Each path below is one point turned by a fixed rotation once a step. After each direction that follows a path, write how fast that rotation turns it, in degrees each step (0 if it stays still).
Each turn is a multiple of 5 degrees from 10 to 175, or 0.
Each row of a path follows its step; steps can be skipped.
path 1
step 1: [ -8  49 -19  24 -13 -10  -3 -39  15  -1  -7 -25  18  -8  23  -1  -5  41
   7 -18 -35   3 -13   7  -7  30   6 -19   4   2  10   9  -3  15 -14  23
  -3   6 -15  -6   7 -22  -3  15   9  -9  -7  23  16]
step 2: [  7   6 -46 -24 -33  12 -19 -17  12 -12  -1 -37  12   7  22 -14  -4  -2
 -24 -17 -19   8  18 -10  17 -18  -7  -2  -3 -16   6   4   1   8   8  25
  -6  -5  36  -1  19   1 -11  -7  -8  21  15  42   8]
step 3: [  1  36  -6 -20 -27   1 -18 -27  16   1 -20  -8   4  12   4   1 -11  -6
  -1  -3 -23 -31 -19  13  12  25  13 -24 -13   7  22  -3  22  20 -14  26
  -4  -9 -17 -42   2 -13 -13 -18   5  29  -8  -1  15]
step 4: [ -4  27 -49  -4 -22   1  18 -22  13 -14 -20 -27  23 -10   3 -16 -12  21
 -22 -20 -20  32  -3   8  10   8  -3   7 -17  -4 -21 -17  19   8 -10  -2
   8 -10 -20  -3 -12   2 -21   8 -18   8 -17  39  -3]
step 5: [  8  -1 -15  -9 -19   2 -17 -37 -23  -9  12 -29  27  -7  11 -25 -15 -32
 -10  -3 -46 -27  12   3  16  11   8  -7   4  -9  -7   9  12  10  -6   2
  -6 -16  17 -31  13   8   2 -11 -17  28 -14   0  24]
step 6: [ -2  36 -15   4 -17 -27   8  -5  25  -7 -16  -3  10  27  14  -6 -17  13
  -1  -9 -20  -7  -5  13   9  19  -1 -22  -4   6  -7 -26 -16  35   8  -3
 -28 -10 -19 -33  -8  19   4 -10 -20  16 -36  30  -6]
step 8: [ -5  25 -22  11 -34 -23 -24  -6  13 -13 -14 -27   5  28 -11  -3 -15 -19
 -16 -14 -38 -18  21 -32 -12   6  -6  -3   8   0  20 -15  -6  18  -2  -7
 -24   6  16 -16  10  16  -4 -15  12  26 -20   4  25]
step 9: [  0  21 -11  -3  -2 -23   8 -24  20  15 -16 -10   6  16  13  19  11  14
   5  -5 -42  18  15  16   9  20   9 -23   7  35 -10 -17  14  35 -16  24
  14 -17  12  -8 -20  12 -24 -20   3   9  -4  30  10]
step 10: [-19  16 -23   0 -27  -7 -18 -35   3  -9 -12 -16  19   2   9 -22   6 -16
 -15 -16 -37   7  19  -4  -9  -2 -11  -6   9 -16 -14 -34  34  -3   9 -14
  10  26   2  -2   4 -20  19 -20  17  15   6  32  22]
step 12: [ -8  41 -35  20  -1  -6  15 -17   5  -5  11 -31  21   1  24  13  -8  -6
  -6   5 -22   6  11  22  11  13   7 -37   5   9  -3 -44  19   4   8  -1
  11 -11 -19  -2  -7  -5  13 -15  -4  27  19  27 -19]
step 13: [ -4  11 -21  17 -37  18 -29  -9  -6  -4   4 -31   7  23 -13 -23   3 -27
 -22   7 -35  14   1  -8  14   0 -10 -14  -3  13 -27  26  15  15   7  -3
 -11 -12 -20  -7   3 -11  20 -31   3  -2 -10  29  19]
Speeds:
[ -2   2   1   3  -4  -7  -1  -1   2   2   5  -5   0  -4  13   7  10  -5
   6  -3  -1  -3  -6  -3   2   0  -1   0 -11  -8  -2  -2   8  -9  -5   0
  -3   0   2  -4  -4   4   8  -3   3  -1   0 -10  -1] => 155
[ -4  -5  -1  -8  -3  -4   4  -3   2  -2  -4  13  -5  -1  -3   3   1  -2
  -9   0  -3   1  -2  -8   3  -3   4   7  -4  -3   0  -5   5   0  -8   4
  10  -1   1  -1  -7  -3 -10  -1   8   6   0   0   7] => 60
[ -1   4  -8   4  -1   7   7   9  -1   1  -5 -10   2   2  -9   8  -2  -8
  -2   0   6  -2   0  -1  -8   5  -2   4  -5   2   9  -2   8   4  -1  -3
  -1  -5   0   1  -5  -5  -7  -3  -2   2   3  -9  -5] => 85
path 2
step 0: [-16  -3   2  10  21 -17   7 -12  20 -22 -12 -36  23   6  -8  -8  -8   8
  23  21  -6  -1   6  -9   8 -12   6   5  -5 -21  17  25  -1 -21 -14 -10
   7 -12 -56  -8 -15  22  25  22  -2  17 -19  19 -39]
step 2: [ -4   2 -24 -17  -8  14   8  14  -5  -4   7 -20  13  -7   0  10   6  10
  41  17  26 -14  -7 -29  -6   1  16 -21  -9 -18   7  22 -16   5   5 -29
   5 -19  -9  -3  22  54  -8   6   7  26   7  -8 -39]
step 3: [  1  14  -8   3   0   5   8 -21  24 -16 -12  -8  14  -5   0 -12 -30  29
  15  22  -2   3  -8   1 -12  22   5   9 -21 -14  12  22  -7  -6 -11  -7
   6  -3 -14 -23 -13  20 -12  -4 -15  62 -28   6 -44]
step 4: [-11  -4 -19 -34   9   3   2 -34  27  -4   9 -27   0  15   7  -7   8  18
  23  30 -24 -11 -20   0  -2   8   6 -34 -35 -16  19  23   3 -21 -31   0
  12   0  28  -7   2  18 -24  -7   9   8   8   7 -14]
step 5: [-17 -11 -20 -22 -11  -2   4 -12  12 -28 -22 -15  -4  -1   3   1  -2   4
  51  14  18 -17 -33 -17  13  -2  13 -24  -1 -16  -6  27   1 -17  -3 -22
  -5 -11 -42 -13  22  11 -20 -17   6  20 -17 -14   5]
step 6: [-26 -10   3   7 -18   2  15 -32   7  -7  16 -16 -15  11  19 -19 -44  13
  31 -17   0   9 -20 -13 -19  20  17   0 -13  -6  24  12  -4   8 -22  12
   0   7 -25 -38   8  10 -21 -19   2  21 -12  10 -23]
step 7: [-23 -28 -12  -4  23   2   4 -32  12 -20   7 -28 -12  18   8  17   3  28
   8  13  -7   3  -2 -26   1  24   7 -24 -15  -7  31  -3  15  -6 -40 -12
  12   9 -17  -2  27  34  -1  -1   1   0  24 -21 -17]
step 10: [-19 -46 -10  11  -1  10 -21  -8 -10 -29 -29 -17   7 -14   6   9  -6  21
   9   9  -1  12 -17 -30 -10  19  -6 -32  -1   3  -3  15  16  -9 -29 -19
  13  18   8  -9  19  15  17  20   4  44   2 -10 -10]
step 11: [-10  -9  14   1 -40 -10  -3 -22  -5   5 -12 -12 -26 -19  -4   2 -37  32
  27  22  12  14  -3 -16  -2  -3   5 -30 -33  -4  -9  -4   9  -2 -37  -5
  12 -29  22   6  14  -4   7 -11  14  22 -25  13 -19]
step 12: [  0  -6  -5  -6  -7   2  -1 -35   1 -11   3 -39  15   2  -2 -16   6  24
   3  -5 -15  32 -31 -17   3 -31   4 -44 -15   4  17  15  -9   0 -16 -21
  29 -15 -29  10  18  -7  23 -11   7   8 -13  14 -22]
step 13: [-24 -33 -10  21 -12 -12 -22 -18  -6 -37 -29 -17  -2  -1 -21  12 -26  10
  35 -12 -29  12 -16 -28  -6 -16 -14 -23 -21   0  20   6 -15 -26   3  -2
   7  -4   4 -26   9  -7  -2  28  -2  13  -9   1  -6]
Speeds:
[ -2   3   8  -1  -2   4   0   3   1   2   5   0 -13  -5   9   7  -7  -4
   2   1 -11   4  -4   2  -5   3   1   4  -3  -2   4   0  -6   1   1   7
   2  -8  11  -3  -2   3  -4  -1   5  -4  -6   7   2] => 145
[ -1   0   6  -6  -7 -11  -7  -3   3   5  -3  -4  -4   2   5  -5  -1  -5
   4   3   0   5   2   5   0   4   8  -7   2  10   2   9  -5  -3  -3   4
  -1   3  -9   4   5 -10  -1   4   1  -1  -1   1   7] => 55
[ -9  -6   3  -8   0  -3   3   0 -11   5   3  -2   6   2  -9   1   0 -10
 -10   1   3   2  -7   6   5  -3   3   1  -5   5   8  -2  -5   1  -6   1
  -1   3   4   6   0   8  -5  -8  -1   3  -1   1  -1] => 140
[  4   5   3   2  -4   9   9   2   4   1   6   6   6  -2  -1   1   5  -6
   4  -4   5   7  -6  -4   4   0   5 -12   8   5   6  -4  -3   0   8  -3
  -4  -5  -3  -2   6  -6  -3  -2   0   2  -7   2  -5] => 110
[ -7 -11   5   9   2   2  -1   3  -3  -5   1   1  -4  -4   4  -6   0   4
  -7  -6   0  -1  -1   1   1   0   7  -4   6   1  -7  -9   2   0 -14  -2
   4  -3   3   1   9  -6   8  -1   1  -3  -4   1   3] => 25
path 3
step 1: [  2 -17  -5  34  -3  -5  32   6 -27  25  14   9   4 -22  -7 -14  23  29
  34 -24  22 -41  13 -17 -11 -26   3   0 -20  28  14   2 -10 -14  -2   4
   6 -41  25  11  -6   6   2  18  -2  -4  -2  13  -8]
step 2: [  2 -12 -28   8  15   1   8  -8   6 -22  -8  15  13 -18  11   6  -1  -1
   9 -54  45 -12  10  -7  43 -13  -7 -37  -3  16   4  -7  -7 -20  29  24
   5   2  -9  23  20  -7  17  -6  -2   1 -20  11  -8]
step 4: [ -4 -34 -18  34   9  14   5 -22 -15 -32 -12  23  16 -10 -21  17  15   8
  32   0  37 -12  -1 -31   0  18   4  10  -9 -13   3 -10 -12 -22  12  -8
 -13 -22   3 -19  -7 -27  -4  23  26   3  -6 -20  25]
step 5: [ 16 -11  19  25  -5  18   6 -46 -17  -4  -5  23  20  13  14 -24  -5   5
   7 -13  30 -34 -17  18   6 -19 -15  -9 -11  19   8  -5  -5 -23  19 -23
 -17  11  20   9  31 -24  -5 -27   1 -17   6   4  21]
step 6: [-22  -4   3  26  16  -1  23  -8 -25  35   5  17  10 -26  26 -27  21  42
  25 -17  11  -6   7 -11  16  17 -19 -22  -9  16  28  -3 -20  14   8   7
 -21 -25 -12  -5 -10 -14  22  -8  -1 -15   8  -9  21]
step 7: [-21 -13 -17  12   6   2  -9  -3   1 -39   2   8  -7 -26  15   5  34  26
  -4 -11  10 -42  -5   4  14  -9 -14 -15  -1  24 -21 -17 -19 -37  38  12
  -4 -18 -32  17 -16 -29  -7 -10   0  -4   0  -1  -5]
step 8: [-27  25 -22   9  21  15 -12 -31  -6  -7 -10  27 -11 -19 -15  -4   9  34
 -24 -14  27  -1 -18 -19 -24  26 -13  -7 -14  18  15   4 -33 -29  22  -6
   1  26  24  -7  19  -3  16 -11   6 -17  14   6  -6]
step 10: [ -9  -1  -7 -10  18 -19 -26 -24 -11 -18  19   9  10  19  -1 -35   9   5
  33  -8  34 -42   5  13  18 -12 -21 -31   6  -2   9  -9 -17  -6  22 -18
   3   9   6   5  24 -24  24   7  21 -30 -18  -2  -2]
step 11: [-15  28   0  19  12   5  20 -19 -19   8  23 -11 -18  -2  11 -17  10  16
  21  -5  45 -15  11 -16 -13  -6  -5 -13 -21  26  -1   5 -48  25  17  11
  19 -26 -16  -2  12 -10 -11 -20 -15 -24  22 -13  -1]
step 12: [-27 -20  -7  14  43  -1   1  -8   0 -20  -6  -7  31   6  -8  -1  13  24
   7 -20  24 -20 -15 -22  -2  -9  -2  19 -14  -5  16   3 -29 -19  34  40
  17 -14 -26  17 -23  -4 -10   5  19 -11 -15  12  -1]
step 13: [  3   6   7  -3  23  26  24 -23  22 -20 -14  17   7   0 -19 -10  11  13
 -30 -25  30 -23  21  12 -10   8 -13 -17 -12  11  -2  16 -17   0  41   3
 -14  26  18 -10  10  -8 -23  -6  17 -44 -14   3   0]
Speeds:
[ -6   7  -3  -5  -6  -3  -8   7   5   8   2   4 -14  -7   0   2   5   5
   0  -3  -7  -6  -4  -3   6  -3  -3  -2  -1   0  -4  -3   1  -9   1  -1
  -2  -1  10  -2   0   7   3   1   3   0   3   7   2] => 45
[ -3  -3  -3   4  -8   2  -7  -2  -7 -11   2   3  -8   0  -7   3   1   4
  -2   5   4   2  -1  -5 -12  -4   2   6   0  -4  -4  -4 -10   0  -6  -6
   5  -8  -2   6   2   1  -2  -1  -8   1   4   2   3] => 100
[-1  0  6  5 -5  4 -6  7  5 -4 10 -5  6 -2  7 -1 -4 -2 -5 -2 -2  0  8  0
  4  2 -3  3  2 11  4  0 -5 -4 -5  2 10 -6 -2 -8  5 -1  9  1 -2 -5 -4  1
  6] => 80
[-4 -4 -6  2  6 -9 -6 -3 -9  3  3  0  3  2 -7  5 -1  6  2  5 -3  8  1 -5
 -1  2 -3 -4  4 -4 12 -1  1 -3  1  4  0  8 -1  1  3  7 11  4 -1 -4 -9  0
  6] => 170
path 4
step 0: [ -3 -13 -24 -17  23   9  -9  12  20 -24  -7 -15  -6  13 -12 -18  -2   5
  -9   9   1   3   4  -6   0  -5   8   1 -24   8  38 -10 -18 -53  19  11
  23  20 -16 -20  48 -37   7  -2   0  -7  14  10  14]
step 1: [ 18 -32   0   1 -27  12 -28 -16 -23  16   8 -18   4   2   3   1  10  -4
  19  -7 -22  16 -32  -6  14  -1   0  56 -27  18  10  -8 -14 -11  -8   5
   6  11  -3 -25  24  12  12 -25   3  -4  32  17 -17]
step 2: [-47  16 -13   4 -27   8 -11  26  14  -4 -24 -15  16  24   8   8 -40   3
  -5  16  -7   4  -2  -1 -22 -19  13  25 -10   0  -4 -10  23 -27 -18   3
  16   5 -16   1  25  -2   3 -31  11 -12  36 -20  -9]
step 3: [ 14  31 -33 -17 -14 -16 -12  -3  13   2  18 -12 -14  17  -4  28  18 -23
  -8   8 -27 -10 -11  45   4 -28   4  18 -30   7   6 -11 -30 -27 -11   6
  16 -13  11 -16 -18 -21  11 -12  -3 -20  18  -2  -4]
step 4: [  9   2  -1  -6  -4  17  -8   3  12  -8  21  18 -10  29  21  26 -33   3
 -18 -11 -14  -7 -19 -14 -10  26  -9  13 -24 -16 -19  -4  13  -6 -17  21
  15   7 -22 -53  17 -34  19 -11  10  -9  16  17  19]
step 5: [ -2 -28 -28  -2 -23  17 -12   4 -12  24   8  14  -8   3 -14  18  12   3
  -2  15 -14 -10  31   1  -4  -4   0  11 -30  21  -8  24 -14 -27  10 -11
  27  -5 -31  25  27 -49   2  -8  -5  -2  36  15   3]
step 7: [  0  24 -21  15 -15  13 -40   5 -35  -5  11 -18  13  11 -30  -5   9  -7
 -25 -16  -2  18  -3 -32 -17 -21   6  21 -25   6  13 -10   3  -6 -13   3
  25  14 -11 -16  22  -8  14 -19 -20 -34  26   0 -15]
step 8: [ -9   4   5 -23 -38  -2   9   9  34  -9  -1 -13   3  25   5   9   6   2
  -3  13   1   5 -42   6   5  21  10  11 -15   1   5 -17 -22 -25  -5 -26
  15 -28 -26 -14  23 -20 -18 -36  -6 -25  27 -15 -17]
step 10: [-22 -12  -8  -3 -10 -10   0   1  -7  20  24  -6 -18  24   8  15 -38  10
  -9  12 -29   8 -20  15   6 -11   1   9 -51  -5 -13  24 -17   5   4  28
  20  10 -34 -20  12  -6 -12   1 -22  -9  30  17 -14]
step 11: [  4   8   1  18 -14  13  -2   2 -16 -15   6   9   6   9  -9  12 -10 -14
 -11  11  -8 -16   3  -2  12  -7 -36   1 -17  -7 -12  21 -19 -52 -28  10
   6  14 -11  19   2 -32  24 -53  11   3  34  -9   7]
step 13: [  5 -16 -21  -9 -11  -1 -17  16 -31 -18   3 -16  -4  -2 -29   4 -10   6
  -4  -9  17  19 -24   4  23  12 -12   6 -45  16   4 -26   8 -17   1 -15
  13 -11 -33 -20  26 -25  22 -21  23 -29   7  11  16]
Speeds:
[  3   1   4   0   5 -10  -8  -6 -10  -3  -1   0  -6  -4  -4  -5  -7   1
   0  -9  -1  -1  -6   1  -1   3  -2  -7  -5   1   2  -4  -1   4   2  10
   8   3   0 -12   0   0   2  -1  -3  -1  -3   8  -6] => 115
[  0  -3  -4   1   4  -2   0  -6  -8   1 -10   5   4  -1   4  10  -4  -3
   0  10   2   5  -6  -2  -3  -8  -4   2   1  -4   1  -4  -1  -3  -6   1
   6   4  -4  10  -3   8  -8   5   2  -1   1   9  -2] => 85
[ -7   0   0  -7  -6   0  -3   5  -3  -1  -6  -6   0  -3 -12   5  -8   6
  -2   1   6  -2  -1   1  -1  -1   5  -5  -1   2  -6  14   7   4   0  -5
  -2   0 -10   2   1  -5  -4  -1   2  -6  -2   4  -5] => 130
[ -1   5   1 -10  -1 -12   3   1   7   5  -1  -1   9  -8  -5   5  -1   0
  -8  -3   4  -3   7   5   4   3   0   7   5   4   2  -1  -2  -4   3   9
   9   1  -2   2   3   8   6   5   1   0  -1  -1   6] => 115
[ 1 -5 -3  2 -6 -5 -1 -1 15 -2  3 -1 -7  4 -1  6 -5 -5  0  7 -7  3 -7 -4
  2 13  0 -1  2 -1 -1  4  3  4  6  3  3  7  3  0  3  7 -8  2 -3 -1 -3 -6
 -8] => 170
[ -2 -10   1   0   9  -1   5  -3  -3  -3   2  -8   2  -1  -2  -5   3   5
   2  -5  -9  -3  -1  -3  -2  -4  -1   9   6  -3   2   8  -1   3   0   3
   5  11  -1  10   3  -2   4 -12   3   0  -3  -5  -5] => 70
[-13   5   3   9  -4   3  -8   6  -3   4   6  -1   3  -1  -1  -4  -3  -3
   1  -2   0  11   5   8   7  -6  -2  -2   2   0  -2   4   2  -2  -1   7
   3   4   4   2  -9   5  -4  -3  -1   7   6  -4  -5] => 85
